R: rows in several groups, each row roughly a mix of its group's directions:
R (140 x 10):
[[-10  -8  11  19 -15  12 -18 -11  19  19]
 [  4  24   8  24   0  27  -6   3 -12  -9]
 [-25  18  14  -6  10 -21  13 -14  -1 -11]
 [  1 -28  23   8 -14 -19   7  -6 -12  -3]
 [ 29  -8   0   3  -5  13 -22 -22  -8   7]
 [ 13  10  -4  12 -36 -13   3 -17   1  -6]
 [-19  29   0  -1  10  -4  -6 -16  17 -17]
 [ 19   6  -1 -29  13 -20   0  -7   1 -18]
 [ 10  -2   5   4 -12  25   9 -15 -17 -26]
 [ 27   9   6  23  -2  14 -19   8 -13   5]
 [-15   2   5  28 -24  20  14  -3  -3   2]
 [ 15 -17   6  12 -24  21  -1   2 -19  10]
 [ -8   6   5 -29  -9   5   2   5 -10 -31]
 [ 15  24  15   0  11 -24 -21   0   0  -3]
 [  7 -12  -8   4 -29  15  10  17 -12 -17]
 [-16   2  33  -2  -3  18   7  -8  -7 -17]
 [ 19   3 -22   0   0 -19 -26 -16   4   6]
 [-28  16   5   6  17   1   6 -10  27   1]
 [ -6  18   7  19  21   9 -21  -6  19   8]
 [ 15 -29  -4   3  -7  20   9  14 -19   8]
 [-14  17 -16 -16  26 -15  -4   4  16   3]
 [ 13 -26 -11 -10   6  -8 -30   2   3   9]
 [ 19  -8  -1  -9 -17  11   0  15 -23  23]
 [-19 -31  15 -16  -2  12   7  -6  11  -5]
 [-11  -6   1 -15  24 -26 -11 -19   5  -8]
 [-23 -12  -4   0 -21   9  32  -3   3  -1]
 [-13  -2 -15 -17  -2 -30  13  -5  20   2]
 [  7  29   5  11   8 -16 -20 -15  14  -7]
 [-16 -19  -1 -13  17 -29   3  -5  11  -9]
 [ 22  15  -7 -13  -8   9 -16   9  -3 -28]
 [  3  14 -35   8  16  -1 -12   9   3  15]
 [-21   6  -6  -4 -15 -20   5  12   9 -28]
 [-16  25 -13  -1  11 -18   3  -3  21  16]
 [-20  -7   2   2 -15  15  20   8  -9 -28]
 [ 14 -17  21   7  -7  11  -7  -2 -22 -23]
 [ -4  16   4  14  20  -7  -2  18   5  29]
 [ 16  -9  23 -15  20  -8  -5  20 -14  -7]
 [ 18  14   4   2   9 -20 -20   5 -20  19]
 [ 15 -35  -8 -15   3  13  -3  -8   8 -13]
 [  5  18  -1  10 -15 -25  10   6  26  -9]
 [ 24  -6   6 -17   6 -10 -31   6   6 -10]
 [ -7   4 -15 -10  26 -15 -17 -18  17   0]
 [-11  25   0  26  -7   7  25  -4  -1  -5]
 [-15  25  -2  21   8  14  19 -10   4  13]
 [-20   2   8 -22  17 -20   2 -20   2  12]
 [ -1  33  -2   9  -7 -14  -6 -15   3 -21]
 [  6  11   4   4  -5  12  -1   2 -13 -41]
 [-20  21   7  -1  -3  -6  15  13  12  27]
 [  1  -8   6 -27   0 -21 -25 -16   6   2]
 [ -6 -29  13  -7  23   8   0   7  -8  20]
 [-21   7  -3 -19  12 -24  16   6  17  -8]
 [  3   4   2 -20  32  -1 -17  -4   4 -20]
 [  6  21  21   6  15  21  22   3  -7  -4]
 [ -6 -13   3  14  -1  36  -4  11   8  17]
 [-20   1  17 -15  23 -21   6 -13   3  10]
 [-28  10   2  -5  18  -5  19  -5  21   8]
 [ -2 -39  -4  -8   8   8 -10  15  -3  13]
 [ -1 -14   9  -5 -27  30  14   5  -4  -5]
 [  6 -10  15   9  -3  19   1  30 -16  15]
 [ 27 -14   4  -4 -10  -5 -21  11  -7  23]
 [ 17 -17  20   6 -22  -3  -1   0 -26   3]
 [ 20 -14  -9   5  15   4 -20 -14 -10 -23]
 [ 12 -19  21  -6  12  25 -11   3  -5 -17]
 [ 15  17   1  23  -4   3 -26  14  -9 -11]
 [-21   5   3  -1  -7   6  38   2 -13  -4]
 [ 11 -31   8  14 -25  -3  10   0 -10  -2]
 [ -1  26  -4   3   1 -35  -3   6   1  15]
 [  6  12   9  11  -3   2 -10  -8  -4 -40]
 [-28  15  -1  15  11  17  21  -4   0   8]
 [ 21  -7 -15 -25  17 -12 -20   1  -4   1]
 [  6   5   8  -9  21  19  -6  -5  -1 -34]
 [  0  15 -15   7  -9 -22  11 -30   9   6]
 [-19  25  -8  -2   7 -19   7 -16  -7 -19]
 [ 14   4  -8  39  -8 -12  -8  -4   8   7]
 [-32 -11  -3  -6  -4 -11  18  10  16  14]
 [ 16  -6  -1  -2   0  15 -20   1 -18 -31]
 [ -4  11  -7 -12  23 -29 -16 -15   1  -6]
 [  6   0   7  12  -8  33  15   2 -14 -21]
 [-38   6   6   4  -9   4  20 -10  -4  -6]
 [  5  21   5  18  11  19  -9   3 -10 -27]
 [-24 -20   3  -1  -8   3  17  15   5  24]
 [ 23 -19  11   4 -11  -1  -5  12 -29  -6]
 [-13  -2  11  12  26  10  17   5   5  24]
 [-23   6  13   8   8  19  -6 -13  17  22]
 [-19 -10   4  -9 -25   1  22   4 -14 -19]
 [ -7   3 -13 -13  12 -24  -9  -3  32  -3]
 [ 12 -30  10 -10   6  16 -10  -6 -20 -13]
 [ 13  20 -10   0  11 -32 -16  -1   9   8]
 [-30   7   7  18  -4  22   1   3  10 -16]
 [-24 -10   3   9  -8   8  22   2   6  28]
 [  8  11 -12   1   1 -34  -6  11  22   9]
 [  9  -2   6   0   7  11 -32  22  -6 -20]
 [-16  25  -4   0  19  19  -3  -2  20 -11]
 [  7  16   8   9  -1  28  24  18  -4  -6]
 [  4   5 -19   1 -20 -18  12  11   5  28]
 [ -2  26   9  -4  24   2  -9 -11  19 -17]
 [ -2   9   5  22 -13  -4 -14   6  -4  34]
 [ 19 -12  10  25   9  22  -8   9 -16  -6]
 [-18  -6 -15 -28   6 -12   8  -7  16  17]
 [ 15  15  17  22   2 -14 -19  -6  19   2]
 [  4 -31  -6  -6  -9 -12   9  -1  -5  29]
 [ 28   3  -7  14 -21  -6  -3  10 -19  14]
 [ -2  27 -16   2  17   4 -11  -4  15 -23]
 [  8   8 -10   2 -21 -13  29   1 -17 -15]
 [  2 -34  18  -6 -11  12  14  10  -9   2]
 [-11  -3  21 -11  -4  23   7  13   3 -27]
 [-20  -3   6 -15  28  21  -9  -2   2 -13]
 [-11 -22   0 -14 -27 -12  18  -6   8 -10]
 [-12   6 -16   5 -23 -17  15 -12  -6  22]
 [-18   5  -6 -11  21 -11  12 -20  21  13]
 [ 25  -7  -9  11  -9  -5 -29   1 -12  14]
 [ -4  29  -9  17   6   3 -20  -7 -11  18]
 [-17  12 -11 -29  -7 -22   7  -6  12   8]
 [ -2   4  -6  -3   1 -36  -4  13   9  24]
 [ 18  -1  12  10   6  23  -7   9 -30  -1]
 [  8  -1 -16   0  -3 -32   0  -2   1  29]
 [ -5  -2  -5  -3   0 -23   6  -2  15  36]
 [ 21 -14  -9  -6 -16  -8  -9 -10 -14 -28]
 [ -8  21 -21  -4 -17 -20  11   2  19   2]
 [-14   6 -16  -9  12  18  19  -4   2 -28]
 [-15 -16   3 -11  29  -6 -20  -5   8  16]
 [ -3  33  -2  14  10  13 -13  -9   9 -18]
 [-11 -12  31  -4  -2  23   9   1 -10 -14]
 [ 17  13  -2  12  28 -24  -8  -4   7   9]
 [ -9  34   3  17   3  17   5   0 -15 -10]
 [  7  27 -27 -14  -5  -9  -9  -4   7 -16]
 [ 16 -18 -11   1 -27  21   0  16  -8  -5]
 [-26  15  -3   3  14 -11   7 -10  27  10]
 [ 10  -6   2   2 -10  20 -18  -3 -13 -32]
 [-10  33 -20  12   9   3 -13 -13   4   2]
 [-15   9  12  23   7  33   1   3  -1  -4]
 [ 16  26 -12  18 -13  -6  -6   3   0 -24]
 [  5  24  -3 -11   5  26 -13  -2  -4 -24]
 [ -9  24 -16 -17   0 -27  -3 -10  12   2]
 [ 15   3  15  34   5  -2 -11  -3 -10 -17]
 [-12  23  -4 -21  23 -10 -10  -6   5  16]
 [-15  -6  18   9   9  32   7   5   5  18]
 [ 18  -8 -26   2  11 -10 -17  13   6  20]
 [ -1 -14  -2 -38  18  -5 -14  -2  -3   4]
 [  0  23   4   9   0 -25 -17   2  -4  25]]

the two rows of each list that fit no group, in list order (the others fit one group, some only roughly):
  * J330: [ 12   6  -6 -26   8  -6 -31  -4   2 -15]
  * J288: [ -4  37  -7   0 -10   0 -15  13  16   4]
  * J425: [ 11   9 -20   6  -9 -32 -19  -5   6   4]
  * J303: [  8  16  12  19  -8  23   7  12 -18 -17]
  * J719: [-23 -15   1  -8  14  12  21   0  -5  24]
  * J225: [  8 -13  -2   4  -3  21  -5 -16  -2 -34]
  * J346: [ -2  -6  10   5  11  35  20  -2 -16   5]
  * J941: [-21  16  -4  -3  25  -3   6 -17  19 -12]
  * J830: [ -6 -13   5 -10 -26 -17  20  12  -4  19]
  * J876: [-14 -22   7 -12   8  15   2 -16   8 -26]
  * J704: [ -5  -6  -4  -1 -25   7  19  20 -13  23]
  * J101: [-13  -5  -6 -10  22  18  17   5  -7  27]
  J288, J704
  * J241: [-16  -3   9 -13  12  11 -10 -21  15 -25]
  * J417: [ 14 -12   4   2 -24 -17  10  14 -15  21]
  * J703: [  0  30 -17  21   5 -18   3 -12   5  -4]
  * J726: [ -3 -10  18 -10  15  34   2   6  -9 -14]
  * J176: [ -4 -21  -8 -26  18 -10 -18 -12   9   6]
  * J938: [-17 -18  17   3 -12  22   9   6   8  21]
  * J57: [ 11  10   8  31 -14   3   1  24  -2  12]
  * J843: [-35  -5   3 -14  16  -4  10 -15   8  -6]
  * J214: [-15 -24  21   6   5  17  15  -1 -19   3]
  * J635: [ -7  20  19   1  -3  17  20  10  -2 -24]
  * J975: [ 15   0 -18 -17 -17 -10  -9   4 -12 -27]
  * J268: [ 17   6   5  -5  -2  11  12  -9 -15 -35]
  * J193: [ -1   1  -9 -20  -2 -30  23  -2   9  12]
  J843, J214
  * J207: [-13 -17 -14 -18 -10 -28   5  -4  14  11]
  * J354: [-24  -4   4   3  20   9   5   3  18  28]
  * J396: [ 21   0 -15  -6   7 -23 -18 -14   4  20]
  * J328: [-15   9 -23 -20  -9 -22 -10  -9   8  14]
  * J735: [ 17  -4   3   3 -38  -2   6   4 -18   8]
  * J858: [-24  10 -16 -21   9 -17   8 -19   2   4]
  * J910: [-12 -23   9 -10  -8  26  16 -19   1  -4]
  * J722: [ -5  -5  -8   9  -7 -15  -7  -6  14  38]
  * J196: [ -8 -25  30  -4  11  14   1   5 -12  -8]
  * J779: [ -1 -15 -14 -22   4 -19  -8 -21  17  10]
  * J980: [ 25   1 -13 -20  -5   3  -3  -5  -3 -30]
  J328, J980
  * J620: [ -3  18   2   9  23  -7 -15 -14   7 -27]
  * J993: [  5  16   3   5 -15   0  20  19 -17 -24]
  * J572: [  7  41  -3  14   3  -6   6  -2 -11   6]
  * J423: [-25   5   6   5  29   5   6   7  20  11]
  * J384: [-10   7  -1  -4  -3 -35 -10 -20   1 -17]
  * J333: [ -9 -20   0  -8   5 -32  -4  -3  14  19]
  * J324: [ -8   1   3  12 -22 -14  20  12  10  26]
  * J566: [-16  34  -6  10   0   6   6   3  20  13]
  * J117: [ -5 -15 -22 -10 -14 -21  17 -17   2  12]
  * J362: [ 7  6 12 29 -2 29  4 14  7  5]
  * J203: [ 25   5 -14   9 -19  -7 -15  -6 -20 -14]
  * J439: [-6 -8  1  0 14 -7 -8  8  9 41]
  * J77: [ 15 -33  15  -3  -8   5 -17  17   2   0]
  * J917: [-29 -16  10  -5  -8  18  17  17   2  -2]
  J572, J333
